In the rows, 128 means zero.
Where one turn sends some rows of the set: a few examples, then the rows asked
gep: [150 120 142 123 153 130 127 131 138 126 108 122  99 134]
mir: [123 115 153 130 136 125 145 135 120 129 123 140 101 120]
Satup: [132 186 151 137 133 113 133 176 138 136 113 129 154 108]
zod: [136 184 149 115 137 133 126 144 162 133 104 124 102 136]
lumo: [101 157 139 135 155  98 137 159 136 130 142 155 137 107]
sile: [134 182 148 133 133 115 136 177 133 134 110 135 158 111]
fegaf: [139 181 149 129 128 120 134 171 142 140 103 124 160 109]
Tobud: [145 121 140 126 159 125 129 137 128 120 116 136  99 137]
Didi: [120 124 162 140 133 124 138 129 133 134 125 119  92 112]
ferev: [134 187 154 153 147 120 137 165 161 125 120 151 149 130]
zuga: [119 110 151 140 152 124 136 144 149 119 135 150 159 118]
keku: [137 129 146 137 163 116 127 140 129 118 126 133  91 134]
rifi: [103 169 151 146 147 100 127 146 161 140 138 117 127  95]
funut: [133 144 143 144 146  82 143 159 144 146 130 114 156 120]
Dusep: [140 136 136 133 143  89 147 158 142 146 121 118 163 123]
bip: [145 128 149 133 153 127 122 129 145 127 114 110  92 128]
som: [125 116 160 143 142 130 127 130 173 130 126 117 154 109]
Detak: [131 141 161 118 140 135 129 145 178 113 133 137  95 102]
vuni: [135 185 153 135 130 117 132 172 143 139 107 122 155 107]
luno: [148 174 147 134 138 135 140 158 165 130 100 147 161 133]
Mame: [119 137 124 110 146 116 145 155 134 134 118 161 156 116]
Nuteb: [121 155 146 125 132 120 127 133 174 151 111 101 140  96]
Pepaf: [127 184 145 119 148 123 132 157 143 122 117 151 101 142]
nogeb: [111 121 159 154 155 115 130 144 154 118 146 142 148 112]
kozaf: [137 144 143 142 142  86 142 155 150 149 124 105 156 117]
gipu: [138 128 151 104 139 142 136 148 169 112 124 153 105 110]
vib: [135 140 138 139 146  84 145 161 140 144 127 121 159 123]
difib: [131 133 152 111 145 135 136 153 163 107 134 160 101 110]
puz: [138 179 146 127 130 120 136 175 136 137 104 131 160 111]
Guzer: [127 141 159 121 145 130 132 151 169 108 139 150  94 105]
luvub: [137 134 151 141 160 117 122 134 139 122 124 118  86 129]
sogus: [137 133 156 108 137 142 132 143 177 115 124 139 101 105]
Tiku: [127 190 152 124 144 123 126 151 155 127 117 133  96 136]
livit: [114 125 165 155 149 119 126 135 169 125 141 121 146 106]
taga: [136 174 139 106 143 132 135 154 143 126 106 152 110 146]
Bure: [128 117 159 130 129 131 140 126 135 137 116 118  98 115]
volit: [128 106 151 133 144 133 134 135 161 126 123 135 162 115]
Fisu: [118 122 160 140 138 120 142 135 124 130 130 133  93 116]
Dafe: [146 180 154 142 136 133 135 153 175 134 102 132 155 127]
Nog: [128 112 154 125 131 132 144 130 127 134 114 130 103 120]
runof: [141 177 147 142 145 126 142 166 156 125 111 159 157 134]
lufi: [131 135 129 102 132 130 139 139 157 147  99 127 157 109]
tudi: [141 174 141 103 136 138 131 146 155 131  97 136 110 142]
Kotum: [137 189 159 153 142 124 133 158 172 131 114 134 147 125]
kotup: [141 139 140 135 140  90 144 154 149 150 118 107 161 120]

lumo turns into Mame
gipu turns into sogus
Satup turns into sile
Where do these go?
Fisu turns into mir
taga turns into tudi
bip turns into luvub
runof turns into luno
volit turns into som
vib turns into Dusep

Where one turn sends some rows of the set: a few examples, then the rows asked
Kadut: [127 143 165 146 114 109 158 128 161  99 112 131 123 137 117 130 168 130
 123 113 113 142]
Taf: [122 139 127 106  99 129 123  94 146 128 140 164  98 127 155 107 144 121
 148 103 113 133]
zus: [140 137  98 153 117 131 118 129 163 112  99 156 125 165 120 119 155 108
 131 112 109 165]
zokip: [125 113 119 156  90 137 108 135 132  68 128 143 123 144 122 111 146 122
 148 128 119 158]
Sede: [123 126 115 143  99 152 142 119 135 122 115 136 148 136 117 130 152  70
 136 122 130 186]
fera: [121 135 138 112  87 115 151 101 139 122 137 160 103 132 155 106 124 138
 131 114 122 133]
funo: [119 126 148 132  95 104 151 121 137  85 146 161 106 129 130 116 132 131
 134 107 143 176]
sufu: [122 135 129 143 109 137 119 104 142  93 115 124 152 140 139 141 174 122
 135 140 102 173]
Danu: [142 126 147  88 115 126  91 117 133 120 123 134 132 134 118 120 170 103
 131 127 119 147]
miro: [105 124 145 144  87 127 103 124 154 111 116 128 137 114  99 122 168 111
 150 107 123 155]
fefep: [115 117 122 131 106 132  82 120 145 137 130 164 110 133 118 104 139 123
 136 120 119 156]
kela: [128 121 116 138 127 147 143 136 156 140 157 144 135 148 158 118 127 117
 128  95 112 153]
rida: [116 142 142 125 107 136 174 144 126 101 137 134 130 141 159 129 144 122
 128 110 109 126]
kire: [120 115 149 146  93 141 149 111 137  89 136 149 118  98 106 136 134 116
 125 118 140 149]
mumip: [161 132 121 114 109 152 133  98 162 124 146 137 135 133 119  87 127 108
 127 107 122 141]
dineb: [123  99 130 110 113 120 129 148 110 102 132 133 137 157 138 120 159  78
 134 123 122 164]
dezek: [136 136 118 139  81 156 170 109 141 106 110 129 120 141 124  96 138  86
 138 103 118 147]
sugi: [101  88 134 131  94 116 117  98 127  96 121 142 129 126 137 125 153 104
 129 116 122 189]
buvel: [145 116 138 111 103 136 148 115 148 146 160 135 133 136 151 110 131  90
 143 111 132 142]
temi: [141 133  89 153 113 130 115 125 163 111 102 155 128 161 121 118 150 111
 130 113 112 163]
saz: [138 121 140 122  89  86 113 122 150  94 111 138 122 153 138 127 173 115
 153 116 125 163]
raz: [126 109 133  74 105 138 140 104 119 107 118 122 129 138 117 107 148 129
 112 110 105 141]
lafo: [126 123 144  91 106 142 153 101 126 100 118 134 132 113 123 127 138 130
  98 101 115 136]
vumif: [114 143 120 126 107 117 159 124 164 115 109 149 128 129 127 131 145 137
 115  74 112 129]
Guza: [124  97 129 110 112 121 132 148 110 104 131 138 133 162 136 123 159  83
 138 132 122 161]
Veta: [121 128 108 144 100 146 142 118 138 122 118 133 153 139 124 125 152  71
 137 121 129 186]
riba: [137 126 142  87 120 126  95 112 135 119 123 141 135 134 111 124 174 102
 132 128 116 146]
dusog: [116 125 124 112 105 152 159 147 117 111 141 130 134 138 157 151 151 107
 142 107 116 140]
lebo: [161 105 119 110 121 142 154 113 154 117 121 123 145 148 124 112 134 101
 102  90 117 156]
Sisez: [138 102 122 104 129 128 132 145 155 129 145 133 140 147 124 117 139 125
 118  85 113 128]
zare: [127 143 127 130  76 144 175 113 138  97 125 140 126 121 118 100 121 109
 127  95 135 148]
kofip: [124 126 136 136 106 106 161 126 139  86 138 144 125 152 132 130 145 151
 132 144 120 146]
mam: [106 131 145 129 119 116 153  85 154  92 128 145 138 106 112 132 164 119
 115 112 115 151]
Zam: [117 136 105 126 103 134 139 136 160 125 105 144 119 144 120 125 140 143
 124  68 113 159]
dedum: [113 119 122 128 106 132  87 120 144 133 133 169 109 136 115 101 139 121
 139 118 121 165]

vumif turns into zare
Taf turns into Zam
Where do these go?
sugi turns into saz
temi turns into Veta
riba turns into dedum
buvel turns into Sisez
mam turns into funo

